One turning vector, and how many ticks it has turned
The counts run from 0 to 646.
[  0  13  -8   0 -19  -7   2   8   6   3 -10  -9  48 -11   3   4 -25  14
 -14  10  -7  10  15 -31  -3  -1 -24   1  14  -2  -9   0  -4  13  -9 -14
  10   1  -2  -2   0 -22  -2   6  -2] | 412
[-11   6 -21 -13 -26   7  -3  -3  11 -14  -9  -9  28  -4   0  -5   1  -6
  -1   3 -11 -25   9 -31  10   2 -12 -11  -6   4  -8 -22   2  11 -10 -14
  -9  -5   9   2 -12 -24  -6  16 -12] | 616
[ -1  -1 -13   9  -6  12 -26   8  14  -8  12   1  30   9  -7   8 -23  17
   9   2  -6 -12  -6  -5  -5  17  -7  -6   9 -12  -2  -2 -17  11 -21 -18
  29  14   2  17  20 -11   7   0  10] | 646
[ -2  12  -7  10 -11   1 -17   5  13  -6  12  17  27  -3 -15   2 -17  31
  -3   5  -8  -5  -6 -28  -7  13 -11  -1   4  -1   1  16   3  17 -12 -25
  20   8  -6  13  13  -4   0 -17   9] | 609
[  6   5   1  18  -9  13 -14  -2   6   2   9   5  26   5 -14   7 -23  33
   6   6  -9  -9   0  -8   0  18  -7  -4  16  -5   0  18 -12   2 -15 -16
  31   8   5  19  16  -8   1 -14  11] | 519
[ 19   5 -10 -11  12   0 -17  10   7 -19  11   6   0  -3  -3  12 -19  29
   0  -1  -7 -32   7 -10  -1  23 -24 -13  10  -5 -15  -8   2   9 -16 -19
  10   9  23   5  -1  -3 -10   1  -4] | 100
[  1   1  -8   8 -27  -8   4   0  -3  -7 -17   1  49  -3  -3  -8  -9  15
  -9  14  -7   5   8 -34   4  -4 -22   3  18  -3   2   4  -5   1  -5 -22
   8  -2   1  11 -10 -16 -12  -1  -7] | 70
[ -9  -8 -23  -7  -4   1 -16   0  10 -17  -7   3  30  13  -9   0 -22   8
   1   7  -4 -26   0 -13  12  17 -12   0  12  -9  -1 -19  -8  10 -22 -28
  18  10   3   8   0 -16   3   3   6] | 431
[ 10  12  -1   5 -12  20 -18  -6   2  -9  18  11   0 -11 -14  12   5  35
  11   3 -13 -32   0 -19  -8   8  -1 -16  -8  -1  -4   5   6   1 -12  -2
  17   1  22  13   9   9  -9 -15  -4] | 188
[  0   0 -32   7 -22  -2 -15   0   7 -29   6 -13  38  12  -1  -1  -2  -2
   5  17  -6  -5  -4 -21  -4  12 -19  -6   7  -9  -1 -10 -17   8  -8 -26
  -5  13  -8  17  -2 -12  -9  17  -3] | 505
[  9  18 -12  -7   1   4 -19   2  12 -15  14   2   3 -15 -10  22  -6  21
   3   8  -2 -29   1 -19 -14   6 -10  -9 -13   5 -14 -17  19  21 -14  -9
   6  12  23  -5   4   4  -9 -14  -7] | 478
[ 14   5 -10  -5  -4   0 -17  26  -2 -21  10   8  13 -15   3  26  -1  30
   6   8 -10 -16  -9 -18  -5  -2 -16  -1  -2  -3 -13  -4  -6   3 -16 -16
   2   1  25   9   9  11 -18   5 -16] | 153
[ 14   8   1   0  -9   7 -21 -21   6 -17  21 -12   6  -5  -7  -3  18  31
  12   9 -18 -32   3 -19  -4   2  -4 -18  -5  -3  -6  -5   1  10  -2 -25
  -5  13   2   5   5   6 -16 -13 -15] | 367
[ 10   4  -9   0 -11  25 -20 -16   1 -15  16  -1  -2  -2 -12   9  11  24
  20   2 -11 -48   2 -15  -1  12   3 -22  -4   1  -4 -10   3   2 -12  -5
   7   2  20  12   4   1 -13  -8  -7] | 41
[ 19   9  -7   1 -27  10   0  -2  -1 -20  10  -2  11 -11  -2   3  17  15
  10   4 -15 -18   9 -35   0   3 -15 -24   2   3  -1   2  -3  -7   2  -3
 -16 -13  21  14 -10  -4 -24  12 -22] | 185
[ 11  -6 -26   6 -29   9  -5  -4  -1 -28   5  -3  25  10  -3  -7  10   2
  12  13  -7 -18  -4 -24   5   6 -14 -13   8  -2   6  -7 -13  -6  -3 -22
  -5   0   6  26 -10  -7 -11  17 -12] | 37
[ 10  14 -10  -6 -13  17  -8  21   2 -10  13   6  10 -14   5  22  -9  21
   7  -4 -11 -22   0 -24  -6   6 -15 -12  -5   1 -13   2  -2   5 -14   7
   0 -11  34   9   7   0 -10  16 -16] | 532
[ 10   9  10   5  -7  25 -22  -9   4  -1  22  -2   1  -6  -4   8   4  33
  21  -2 -22 -33   0 -10  -2   9   5 -20  -7  -2  -8   8  -1   4  -9  -4
  13   3  13  13  20   3  -9  -9  -6] | 314
[ 24   6  -2  -6   5  -6  -6  10   1 -14   4   1  15  -6   4  10 -24  30
  -7   2  -6 -20  15 -12   6  17 -28 -10  25  -8 -17  -3  -3   2 -11 -15
  10   4  19   5  -4 -12  -7   3  -9] | 101
[-14   1 -26   7 -33   9 -16   1   9 -20  -1  -1  40   2 -12   1   1  -4
   4  16  -4  -8 -11 -28  -7  -1  -6   2  -8  -3   7  -9  -8   8 -16 -25
   7   5  -7  17   7  -6  -5   5   1] | 415
[ -7   3 -11   7 -27  19  -5 -27  10   3  -1 -19  30   6  -9 -10 -12   4
   7   8 -11 -23  19 -17   5  13  -1 -17   6   2   0  -8  -3   8  -7  -8
  14   9  -4   3   1 -30   5  -7   9] | 524
[  0   4  -6 -13  -1  16 -23  -3   9 -21  14 -10   0  -3   0   5   5  18
  19  -2 -19 -46   3  -8   8  12  -5 -19  -4  -1 -11 -17   1   8 -13  -9
  -6   5  18   4   5  -6 -10  10 -11] | 168
[-11  -1 -10   3 -24   8   3   3   0  10 -20   6  47  -3  -3  -2 -22  14
  -4   4  -9  -9   6 -25  10  -1  -8  -1  12   0   1   5  -8   4 -17  -6
  25 -10  12  10   0 -21   2   5   2] | 612
[ -3  17   5  -4  -7  12 -12   4   5  14   2  -1  23 -19  -4  17 -25  33
  -5  -1 -11 -21  11 -16  -6   2  -6  -2  -1   0 -13   1   8  15 -18  -3
  26   7  14  -8  16 -11   2 -14  -1] | 408
[-14   4 -26   2 -22  22 -12   1  16  -8   1   9  31  11 -14   3 -16   0
   5   1  -3 -19  -2 -20  -5  21  -7 -11   1  -2   2  -7  -8  13 -17 -13
  17   5   3  15   4 -17   9   8  14] | 52
[  5  14  13  -8  -9  10  -6  13   0  11  -3   2  23 -23   1  15 -18  38
  -1  -2 -14 -21  11 -19   1  -8 -16  -7   0  -1 -13   8   0   9 -16   6
  21  -9  26  -5   9  -6  -4  -3 -10] | 407
[-17  -1 -10   6 -27  14  -3 -14   5  13 -16  -2  44  -1 -10  -6 -18  11
   4   7  -8 -19   6 -17   9  -6   0  -8   4  -1   4  -3  -6   6 -16  -4
  29  -1   4   3   2 -24   5  -8   9] | 613
[ 17  17   6   6 -10  -9  -3   5  -7   2  -2   0  32 -17  -3  12 -22  37
 -15  13 -11   2  11 -27 -12  -7 -18   1   9  -2 -13  10   7   9  -6 -15
  15   8   8  -5   5  -6 -12 -17  -8] | 481
[  9  -7 -16 -10 -16   2  -4 -14  -8 -20  -9 -16  18  -5   5  -4   7   6
   4  11 -10 -29  16 -18  13  -3 -16 -14   9  -3  -8 -25  -4  -3  -8 -17
  -9  -1  17   6 -20 -10 -15   9 -20] | 364
[ 11   4   2   6 -19   5   0  15   5   5  -1   7  39  -1   1   0 -23  28
  -5   0 -14   1   5 -21   3  10 -19  -7  22  -4  -3  23 -18   2 -10  -8
  17 -11   9  18   6 -19  -3   7  -4] | 49
[ -9   4 -11   7 -28   6 -13 -26   6  -7  -4 -26  38  -2  -7  -8   0   5
   7  18 -16 -11   9 -19  -4  -4   4 -11  -7  -6  -2 -13  -2  12  -3 -22
   2  18 -13   1   4 -10  -6  -7  -4] | 561
